Rotation paths and how fast each direction turns (degrees each step):
Each turn is a multiple of 5 degrees from 10 to 175, or 0.
Each row of a path follows its step; steps can be skipped.
Rotation 1:
step 0: [  6   7  19   1   4   1   1  -5  16 -10   0  -7  13   5 -17  -5  -7  -3
   4  12  11   2  31 -14  -8  -2  -6  -3 -21   9  -1  11  -3   7   2  14
  10   5 -16  -7   0  15  -7  12   8   1   1   2   6  15   4  -9   2  -5
  24   7   4   6   1  -5  -4]
step 1: [ -8   2  10  -1 -12   2   6  14   6 -12   2  -3 -13 -10  33  17  11  -8
 -17   7   1  -6   8  -3  20   6  -9  -7  -9   9 -13   4  -4  -2  12   8
   8  11   8  -8  10  15 -11   5  13   1   5   1 -16  18  -2   1   3   3
  -6  -6  -4  -2   9  -1   0]
step 7: [-22  -7  11   9  -5  -5 -11  -3 -31 -18   5  -6   5   3   2   5  -3 -10
  -8 -19   1  10 -11   4  -5 -11   4  -8  -4 -10   8  10  -5  -8  -9   7
  -7  -2  -8  12  -1 -13  -2 -14  -3  10   2   5  19   7  -7   8 -10 -10
  13 -16   0  12  -2  -4   3]
step 9: [-10  11   1  -1 -11   7   3   2 -15   0  17  16  -1  -8  -4 -11  11  11
 -10  12  19  -9  -1   1  -8  -9   5   9  11 -17 -10   9  -3  -1  -7 -12
   0  16   4  15  -6  17  -7  14  -9  -3 -14   4   2  -2  10  26  -3   3
 -15  -2  -5   8   4  -7   8]
step 10: [ -6  -5  -1  -1  -1 -11  -7 -11   0  12   9  -1  14   5  -6   8   0  12
  -3  -7   0  15  -6  -7  -4   3  10  -3   0   3   8   4   9  18   2   1
  20   2  13  21  -6 -19 -10  -5  -5  11  -4   1   1  17   3  10 -19  31
 -10  -7   6  -5 -10  -4  14]
step 14: [ 18  10   6  -3  -8  -5  -6  23   6   1   8 -14  -2  11  14   2   1  -5
  18   1  -5  -5  17  18   6  -1   1  -6 -11  -5 -15  17  11   2  -3  -4
 -19  -6  13  -8 -10  -4  -3   9   5   7 -19   4   6   4   4  -2 -14   8
   2   0  20 -14   0 -12  -1]
step 19: [ -6 -32  17  15   3  -5   9   0  -4  -3  -5   7  -6  -1   5 -12  -5  -9
  -2  16  -5 -20   9  -3  19   4   2  -2   3  14  -9  14  -5   2  14  -4
   1  -5   2  10  -1  13   6 -11  -1   1  11   1   6   7 -31  -3   6   2
   3   4  -3 -11   2  -4  -6]
step 21: [  3  10  -7  -3   0   1  11  -9   5  -5   4   9  -6   0  -2  -6 -16  -3
 -19  -1   8   9   2  11  10   1 -10  -4 -20   2  -3   0   7  -7  17  -1
  11  -3  -9   6   1  -5  -7  -8   6 -10   9  26  21  -5  -2  16   5  -7
  -8 -18  18  -4  -5  21 -13]
step 22: [ -4  -4  -6  -6  -5   4  -3 -14   4  25  -5  -5  -7  16   4  -5   5 -26
   5  13  28 -12   7  -7  -2  10  -1  -7  11  -6   9  12 -10  -1   5   0
   3   6  -6   0  -8  17   9   6  10   6  -2  16   6  10   1  12  -6   6
  12 -16  -6 -12   6   9  -7]
step 26: [-19   5  -1  -4 -13   8 -14   7   0  -8  -6 -12   1  -8   9 -15   3  -8
 -13  11   6  12  -1   3   8  -5  14  10   4   3  -7  -6  -9  -8  -3 -10
  -3 -11   0  -7   3  17   1  -6  13   7   0 -30 -10   2  11   8 -22  -9
 -14 -10   4   3 -11  12   2]
[-1  5 -2  2  2 -2  0 -1  1 -1 -3  1 -3 -1  4 -1  2 -1  1 -2 -4  3  0 -3
 -3  5  2 -6 -3 -3 -3 -2  1  0  4  8  0 -1  3 -1  4  2  0 -3 -2 -1 -4  0
  4  0 -1  1 -3 -1 -2  1  4  1  1 -5  2] | 110
[ 7 -2  3  0  0 -1  1 -1  3 -6 -3  1 -3 -2 -3 -2 -3  2  0 -5 -1  0 -3 -2
 -1 -3 -1  1  1 -5  3 -7 -3  0 -2  1 -6 -3 -4  3  2  1  0 -2 -1 -2 -1  1
  0  5 -2  2  4  0  3 -1  3  2  1  4  1] | 85
[ 1  4  2 -4  3 -2  2  0  2  6  0 -5 -1  0  3  2 -2  1 -3 -5  1 -3 -3  2
 -1  2  0  0  3  0  1  1  5  0  1  0 -3 -1 -2 -4  5 -1  4  3  4  1 -3 -4
 -3  2  4 -2  1 -2  1 -3  4 -4  2  0 -6] | 35
[ 0 -1 -2 -1 -1 -1  2  3  1 -1  3 -3  2  3 -2  0  2 -3 -5  3  2  4 -2  0
 -6 -2 -1  1  1  3  1  1 -2  2  0  5 -3 -3  7 -2  0 -2  4 -2 -4 -1  5  0
 -1 -4 -2  2  4 -4  1 -6  5  3  5  2  0] | 80
[ 1  0  3  0  4 -5 -4  2  1 -3  3 -4 -1 -2  0  2 -3 -1  1  4  1  1  0  3
 -1 -2  0 -2  5 -5 -2  0 -5 -2  0 -2  2 -2  0 -1  3 -4  8 -3  2 -2  0  2
  2 -2  2 -4 -5 -1 -3  5 -3  1  2  2  4] | 35
[-5 -1  3 -1 -1 -1 -3 -4 -6 -4  0 -5  0 -1  2  2 -2 -1 -1  1 -2  2  5  1
  4  1 -2  1  3  0 -5 -3  0  0 -3  3 -2 -6  2  1 -3  0 -2  6 -2 -3  1 -3
  3  3  0 -2  5  0  0  1  0  0  0 -2 -4] | 60
